In the rows, 100 means zero.
Each run below is a few steps of one of 7 hidden systems, one row a step.
seq 1, Nuzi (11 x 20):
73 122 114 107 79 83 106 101 93 98 76 102 87 78 118 120 117 111 77 73

70 80 113 105 95 109 67 87 124 119 138 103 112 93 82 91 92 100 105 93

115 110 86 73 111 107 84 119 88 76 93 125 110 124 91 96 125 77 119 91

114 91 99 151 84 118 120 88 84 92 91 107 78 105 124 93 95 104 104 85

82 95 124 107 127 75 109 100 109 101 112 76 132 94 104 104 117 113 80 77

83 108 131 85 92 104 85 99 108 89 110 103 72 102 68 77 112 91 126 120

120 88 53 116 113 83 94 83 94 113 106 115 90 124 103 110 122 91 117 103

91 105 104 115 77 105 144 109 86 109 82 82 115 105 98 92 104 74 78 87

98 79 117 96 126 120 105 85 119 100 102 74 119 84 86 85 98 135 123 112

120 122 110 76 108 62 89 88 76 79 96 93 85 115 88 111 96 86 114 118

99 94 73 124 97 92 123 116 112 134 102 110 66 108 105 92 80 98 90 116
seq 2, Vev (11 x 20):
116 115 108 71 128 72 99 112 98 67 90 97 110 105 109 89 87 101 73 120

91 106 88 114 104 72 106 104 107 130 91 100 60 84 103 115 122 125 103
 122

81 104 76 101 88 98 98 84 98 110 87 102 129 117 86 127 124 68 111 77

107 92 98 87 69 124 101 85 106 95 114 89 103 98 90 84 64 76 84 132

118 113 93 73 101 118 109 124 93 98 89 106 92 72 116 110 82 135 100 76

80 93 93 107 121 64 74 72 111 91 95 118 107 101 119 93 105 115 75 84

88 108 108 117 103 89 79 121 116 118 119 102 94 112 92 137 97 80 112 133

111 109 96 80 60 113 100 98 74 98 118 98 86 92 89 98 137 76 102 84

120 72 85 127 90 131 100 89 89 100 92 102 127 93 129 85 85 113 82 103

76 116 140 103 104 96 83 113 97 92 80 115 97 95 99 97 60 117 110 81

93 88 105 92 129 91 87 98 127 99 149 97 89 99 91 93 127 110 108 84
seq 3, tir:
109 106 102 99 104 101 131 136 96 109 114 84 107 97 102 102 150 90 87 96

69 88 108 137 111 98 100 86 130 88 110 112 89 119 102 81 127 89 99 92

87 107 121 125 103 91 112 109 108 115 89 81 113 119 86 123 82 78 112 132

102 104 116 73 115 93 123 117 94 97 114 87 109 120 69 70 101 82 112 76

92 96 79 93 143 76 112 80 132 81 86 95 106 113 103 100 117 108 98 106

78 121 126 88 88 63 79 88 95 94 94 95 90 101 85 110 112 82 92 130

89 89 78 74 97 91 102 90 114 135 120 94 87 101 62 87 83 95 115 102

107 105 68 70 107 108 88 92 108 74 72 121 119 121 95 99 86 80 107 112

97 108 115 81 93 78 89 70 71 98 64 90 102 80 90 95 100 128 111 99

94 105 79 69 97 85 72 98 107 119 125 107 103 78 102 132 91 109 92 77

116 97 88 88 90 115 77 94 104 80 103 124 70 95 111 79 67 106 90 125
seq 4, Vev:
120 95 105 93 111 86 72 77 91 82 130 89 118 86 122 120 124 113 86 93

89 103 112 128 86 91 79 133 84 123 98 120 104 98 116 100 106 92 71 125

88 97 107 118 72 131 79 90 95 103 109 118 79 95 93 106 117 101 138 76

122 78 113 101 107 115 89 93 81 91 130 89 141 112 101 83 87 91 96 80

106 107 137 119 104 103 107 134 96 86 101 109 72 97 118 74 84 112 83 111

96 98 113 115 127 98 94 95 98 94 93 101 97 97 98 104 146 130 135 78

97 84 108 121 113 80 103 99 89 112 109 93 124 137 79 74 105 69 100 111

110 109 114 109 85 128 140 114 102 92 101 86 64 105 88 93 94 88 121 109

113 93 98 79 116 109 123 81 88 82 76 83 126 92 97 79 118 124 108 78

84 92 97 111 129 72 113 107 118 114 78 102 104 114 95 75 68 107 89 122

89 126 96 82 110 90 120 102 123 96 98 92 64 108 78 126 109 93 135 94
seq 5, vepi (11 x 20):
82 93 76 114 88 101 68 90 92 105 70 142 114 111 108 86 110 92 96 97

85 110 112 96 118 85 98 106 108 110 90 100 103 102 95 120 43 115 114 79

126 99 107 70 120 94 117 96 111 77 135 69 101 97 97 91 103 98 84 106

107 98 77 104 84 113 93 105 105 95 83 120 88 93 115 93 134 96 85 146

78 106 91 104 66 117 94 94 92 130 79 109 98 84 91 122 79 105 122 79

93 91 115 90 116 101 115 112 106 99 128 87 131 112 88 83 82 89 92 58

124 104 105 102 133 107 98 115 108 57 90 114 92 112 123 84 116 112 96
 118

110 104 76 104 82 94 73 76 93 109 97 108 79 77 119 136 101 118 104 109

71 104 112 97 78 89 111 118 108 140 120 83 112 86 89 111 95 85 77 91

103 100 128 99 114 132 121 124 108 80 102 93 97 113 83 71 121 94 126 101

130 89 73 122 103 106 82 77 77 83 96 122 97 117 120 103 111 97 118 85
seq 6, lis (11 x 20):
129 86 93 121 90 107 128 96 64 111 94 88 94 114 94 74 125 91 113 110

76 92 97 119 103 109 97 91 108 97 70 113 131 88 125 99 92 122 81 67

83 112 129 76 113 88 83 99 117 84 102 104 77 100 78 85 67 109 114 107

132 100 90 97 124 83 107 118 91 109 142 85 100 113 98 120 122 89 110 91

87 102 80 117 70 98 121 69 103 89 81 97 94 101 113 104 126 77 74 102

74 89 135 114 100 119 87 104 107 117 81 92 122 82 87 88 96 126 112 123

105 106 86 61 116 105 87 116 94 97 109 118 109 113 81 90 93 95 123 60

122 92 69 123 116 86 113 76 116 91 113 97 78 121 116 114 81 90 99 115

91 120 125 101 92 87 120 113 93 97 73 73 120 86 107 123 107 97 74 118

80 93 87 76 85 96 80 100 96 134 101 115 89 75 79 79 127 118 105 99

105 92 90 115 102 131 68 100 113 85 119 123 111 119 106 121 92 84 124 97
seq 7, peraf, 11 rows:
104 92 106 115 104 77 87 99 58 116 63 105 131 105 106 84 87 108 89 110

99 111 81 102 98 72 129 90 103 116 101 95 49 88 105 109 107 116 100 83

111 93 69 70 90 112 87 101 120 105 133 97 114 98 97 118 92 76 86 115

105 103 102 108 87 125 100 135 77 106 60 124 112 106 105 80 88 95 102
 115

94 98 91 112 88 109 101 63 102 91 86 105 77 79 115 111 102 132 116 69

76 105 105 83 90 73 76 87 111 111 116 90 122 90 95 124 76 86 70 106

113 126 110 100 110 97 100 160 87 97 93 120 83 110 112 107 103 94 98 108

117 86 86 122 85 130 98 74 100 74 112 108 92 97 126 100 129 100 99 83

55 90 121 111 75 104 89 91 113 123 98 93 124 86 85 89 97 94 81 113

89 131 125 77 115 93 96 130 102 91 91 107 80 102 84 114 98 107 134 80

121 91 99 114 123 97 87 77 106 57 121 102 110 121 122 104 93 89 94 89
seq 8, vepi (11 x 20):
102 105 103 70 84 109 61 98 97 103 104 111 86 85 82 99 83 102 115 137

103 92 54 93 96 109 135 108 118 129 109 94 104 114 90 111 84 78 100 93

97 104 122 95 78 131 114 99 97 62 80 101 112 96 111 71 84 92 76 90

109 81 77 90 126 116 75 99 103 107 87 116 129 88 110 97 107 139 115 96

85 128 87 74 95 79 86 115 113 89 110 120 84 99 108 129 85 85 81 78

104 88 117 115 100 131 111 112 129 101 131 80 93 84 109 104 83 111 92
 126

122 110 89 88 83 124 112 119 74 96 90 94 115 90 105 116 145 93 105 92

75 89 100 124 85 107 78 105 101 111 107 136 84 96 111 76 102 108 94 65

94 108 123 121 132 93 106 106 111 91 97 85 122 110 105 141 90 107 119 79

133 105 123 90 103 83 89 109 76 87 138 92 77 94 108 88 112 107 88 105

87 94 78 133 97 90 114 95 116 122 91 99 78 99 108 114 142 102 98 123
seq 9, zud (11 x 20):
119 79 99 96 110 103 81 105 70 122 120 111 105 103 89 66 92 116 119 78

103 107 92 115 100 101 90 87 102 87 76 106 109 87 134 138 66 118 91 90

107 115 137 76 96 88 103 102 98 75 109 82 71 90 89 79 93 103 93 126

107 97 71 94 105 96 82 124 107 125 113 110 106 89 111 123 142 104 88 123

78 92 93 102 62 127 86 83 112 88 107 123 98 105 98 79 85 74 87 83

123 91 126 117 106 137 103 121 81 106 91 87 118 96 96 100 93 116 135 115

96 117 117 89 109 75 94 109 87 83 105 99 119 95 118 115 102 105 73 54

105 104 107 126 104 98 99 89 114 76 104 109 46 102 113 98 121 108 111
 118

89 114 100 88 78 100 103 106 98 110 92 83 122 104 82 128 123 62 97 128

93 76 97 120 100 112 114 114 105 123 136 106 100 109 94 62 106 95 90 71

98 102 92 112 115 124 109 91 108 78 57 107 121 108 110 115 100 111 127
 83
seq 10, zud, 11 rows:
114 121 109 89 95 74 80 120 75 89 96 117 77 106 106 92 120 88 83 131

86 97 84 110 58 119 97 103 107 128 118 102 86 74 106 119 123 95 85 102

89 81 120 106 100 143 94 96 124 80 113 95 134 106 92 82 96 87 101 103

118 111 115 104 120 106 94 143 69 94 86 121 112 116 105 97 102 103 122
 73

102 111 112 120 86 83 105 71 82 85 105 86 80 90 119 129 110 107 98 65

87 104 126 123 106 89 112 97 124 86 104 80 87 107 98 105 114 87 90 146

87 110 78 80 101 100 116 136 110 123 105 110 105 112 78 96 133 75 103 93

100 73 76 125 92 116 102 64 94 105 107 106 110 115 98 86 108 96 121 63

96 104 128 125 112 95 113 94 92 95 65 87 121 114 96 104 59 104 112 104

106 119 109 74 125 64 126 117 99 105 108 81 79 93 93 106 103 116 102 79

99 93 57 100 110 75 95 64 123 93 105 106 82 107 109 109 125 98 91 117
seq 11, lis (11 x 20):
124 96 89 69 93 105 108 108 74 116 84 99 92 78 95 69 79 130 99 108

107 101 86 106 113 86 61 116 102 94 111 134 103 100 134 117 90 108 78 93

108 123 124 107 67 98 104 98 83 87 104 93 54 96 102 113 83 84 103 113

116 80 110 107 87 115 106 115 82 121 130 82 118 76 113 83 119 114 74 93

85 102 101 108 90 116 83 105 104 70 83 140 86 107 115 68 113 97 89 83

118 93 138 127 117 101 95 88 84 90 109 87 89 103 101 97 74 126 133 92

98 106 105 85 106 76 119 104 95 90 125 88 110 106 104 87 98 86 66 56

82 96 105 126 111 90 108 89 129 94 106 101 62 99 103 89 138 110 99 119

95 102 136 104 100 110 88 88 81 87 96 79 135 98 88 114 131 97 126 86

77 81 84 102 99 91 113 80 108 121 108 104 101 120 74 63 88 85 105 73

94 101 97 109 141 113 118 111 145 81 96 94 110 112 109 121 98 108 114
 104
seq 12, peraf (11 x 20):
104 94 93 117 86 137 100 103 110 98 124 100 104 112 90 118 131 70 128
 105

84 88 135 103 86 131 104 94 100 87 91 98 117 98 86 61 75 100 103 87

80 105 119 98 139 80 97 91 112 93 76 93 113 92 96 115 109 134 122 85

118 108 112 96 113 55 90 78 87 81 124 85 86 119 96 106 98 81 94 113

120 84 91 122 114 102 125 136 98 126 130 93 102 113 105 84 112 92 88 103

102 96 84 84 86 133 130 88 108 91 84 88 99 97 83 79 136 91 113 109

84 80 99 90 108 107 72 75 108 114 94 110 110 99 75 75 71 118 125 104

103 118 97 101 118 68 119 98 83 106 72 87 110 117 94 124 69 98 114 77

139 100 89 94 115 88 115 99 101 85 117 83 77 90 125 104 86 115 75 123

113 86 69 94 84 102 91 111 77 131 104 105 122 91 104 97 138 94 82 114

78 103 79 93 70 112 111 100 106 110 78 127 66 103 86 73 96 89 106 93
seq 13, tir:
89 78 66 102 94 118 73 99 122 116 115 120 123 107 99 97 122 82 92 118

87 108 111 121 90 103 97 97 83 97 53 121 90 114 94 87 71 98 123 100

117 106 108 81 109 102 115 96 85 106 109 65 124 88 89 133 91 109 122 73

103 96 101 86 124 83 82 108 109 76 117 117 103 96 123 74 97 113 60 88

102 113 89 113 88 91 111 100 107 107 85 101 53 87 110 118 115 112 101
 140

98 87 95 104 61 122 87 86 84 115 132 97 111 104 81 98 115 65 108 95

86 84 87 112 113 117 111 105 112 109 70 116 125 108 103 75 62 111 99 85

114 129 127 87 115 103 101 120 86 70 80 91 104 95 106 132 111 112 126 97

112 84 110 109 112 69 89 80 88 109 144 86 92 93 107 86 112 115 84 83

90 109 70 107 86 97 114 118 128 105 99 115 80 104 119 111 88 78 64 123

100 96 120 99 73 137 107 94 92 93 93 92 93 98 75 77 120 88 128 123
seq 14, Nuzi:
121 91 83 73 82 134 77 76 87 78 105 111 107 84 106 92 95 110 109 81

97 108 107 122 114 83 88 98 93 76 79 122 112 121 125 104 61 96 87 80

90 111 130 115 109 110 99 148 106 116 118 105 88 86 108 112 104 119 106
 81

101 97 100 83 92 106 79 83 114 76 142 105 84 89 105 95 135 95 87 92

75 97 91 124 90 90 76 89 94 95 70 136 105 120 105 81 115 83 90 103

93 93 106 122 100 112 110 111 80 128 97 97 116 103 90 108 110 106 134 54

114 95 122 99 117 113 117 90 113 61 133 77 108 116 94 87 106 82 106 86

103 101 116 123 124 80 94 104 97 82 79 109 81 111 109 82 128 112 104 137

88 100 94 111 85 68 113 84 83 142 108 85 75 92 85 108 124 105 110 79

81 86 85 89 99 108 121 85 134 106 115 83 120 120 72 88 100 65 98 104

123 98 99 99 110 121 102 106 83 92 64 96 119 109 92 97 114 102 128 140

Which system made each run below?
seq 15 (2 x 20):
84 102 130 111 75 118 116 111 93 91 100 99 99 114 86 62 93 71 89 93

118 79 93 117 134 115 102 88 89 89 75 104 121 116 103 86 101 124 135 92

vepi
seq 16:
79 103 90 101 49 102 104 70 98 113 98 91 89 79 97 106 118 85 79 108

87 82 117 111 96 143 81 127 110 115 104 111 125 91 92 82 103 106 109 119

lis
seq 17:
120 106 88 71 91 119 99 112 94 102 94 80 136 86 99 133 97 94 97 128

123 97 96 83 86 109 97 94 79 92 88 104 92 85 112 73 54 117 81 115

Nuzi
seq 18 (2 x 20):
114 76 84 114 113 104 111 85 103 127 105 82 111 84 110 99 68 136 97 98

85 129 106 69 103 85 86 124 112 71 87 119 105 102 109 105 94 84 68 101

lis
seq 19, 2 rows:
67 85 74 92 109 101 100 95 132 137 99 100 120 82 90 107 121 119 98 94

92 110 93 76 105 116 77 95 120 78 89 113 109 117 80 115 96 77 129 122

lis
seq 20:
94 98 90 94 118 115 102 113 117 93 104 121 82 129 76 77 114 86 140 86

109 94 98 117 121 78 102 62 92 85 77 83 128 123 100 114 93 93 113 113

tir
seq 21 (2 x 20):
81 113 106 89 77 126 100 111 106 120 89 104 78 75 83 115 84 116 132 89

123 86 108 87 121 98 85 81 102 83 140 77 130 103 98 111 95 97 102 100

zud
seq 22 (2 x 20):
103 77 90 125 91 113 108 93 114 112 128 93 82 110 92 78 120 82 97 138

102 105 109 111 103 129 114 118 86 86 60 101 137 102 109 104 119 101 111
 84

lis
seq 23 (2 x 20):
99 95 119 133 77 131 97 99 90 93 107 91 132 109 107 119 110 70 101 98

95 105 139 122 109 110 124 133 91 88 102 95 104 110 105 83 110 98 98 67

zud
seq 24:
108 99 79 89 64 130 81 123 94 114 119 124 96 93 104 102 74 85 92 93

110 96 78 91 106 126 92 107 107 75 86 121 126 93 131 101 92 112 79 75

Nuzi
seq 25, 2 rows:
92 91 82 108 99 65 97 75 98 113 128 91 118 115 101 111 109 75 77 75

96 109 106 99 99 110 131 140 120 110 102 95 80 104 92 91 93 85 93 137

peraf
seq 26:
97 109 109 85 115 61 68 94 80 98 113 101 121 120 83 112 116 81 108 94

104 98 77 139 88 97 121 108 105 117 112 110 59 109 117 106 79 92 94 94

zud
seq 27:
107 103 98 126 110 110 97 125 95 102 104 114 92 93 126 121 146 117 107
 82

95 98 118 100 66 107 86 50 84 72 95 96 98 94 95 85 90 92 101 90

lis
seq 28:
95 84 99 104 139 93 89 84 122 84 80 101 125 113 101 80 89 113 99 131

112 128 116 93 90 80 104 119 61 116 83 92 78 96 89 123 101 102 125 101

Nuzi
seq 29:
105 103 109 76 97 95 76 64 93 87 96 97 80 79 92 100 80 132 122 99

117 105 99 94 109 78 74 111 98 107 115 96 101 94 111 124 75 98 80 145

zud
seq 30, 2 rows:
124 97 103 73 115 100 103 103 74 86 87 110 89 98 95 56 106 125 111 84

101 94 98 131 124 69 75 82 100 91 117 114 98 112 127 116 89 107 92 76

lis
seq 31 (2 x 20):
122 92 84 111 77 94 132 94 65 110 85 93 95 104 108 66 102 90 75 100

75 98 112 118 107 109 83 110 115 100 82 119 106 74 130 102 100 141 84 90

lis
seq 32:
119 84 86 119 95 111 78 117 69 127 110 117 115 113 96 94 127 87 114 111

81 102 112 122 73 120 110 95 98 99 91 102 113 90 117 108 71 99 85 57

zud
seq 33, 2 rows:
100 120 103 86 89 79 101 101 76 92 86 104 92 78 121 108 127 120 76 69

58 88 114 117 86 103 81 77 130 108 117 109 94 99 90 92 72 96 98 88

Nuzi
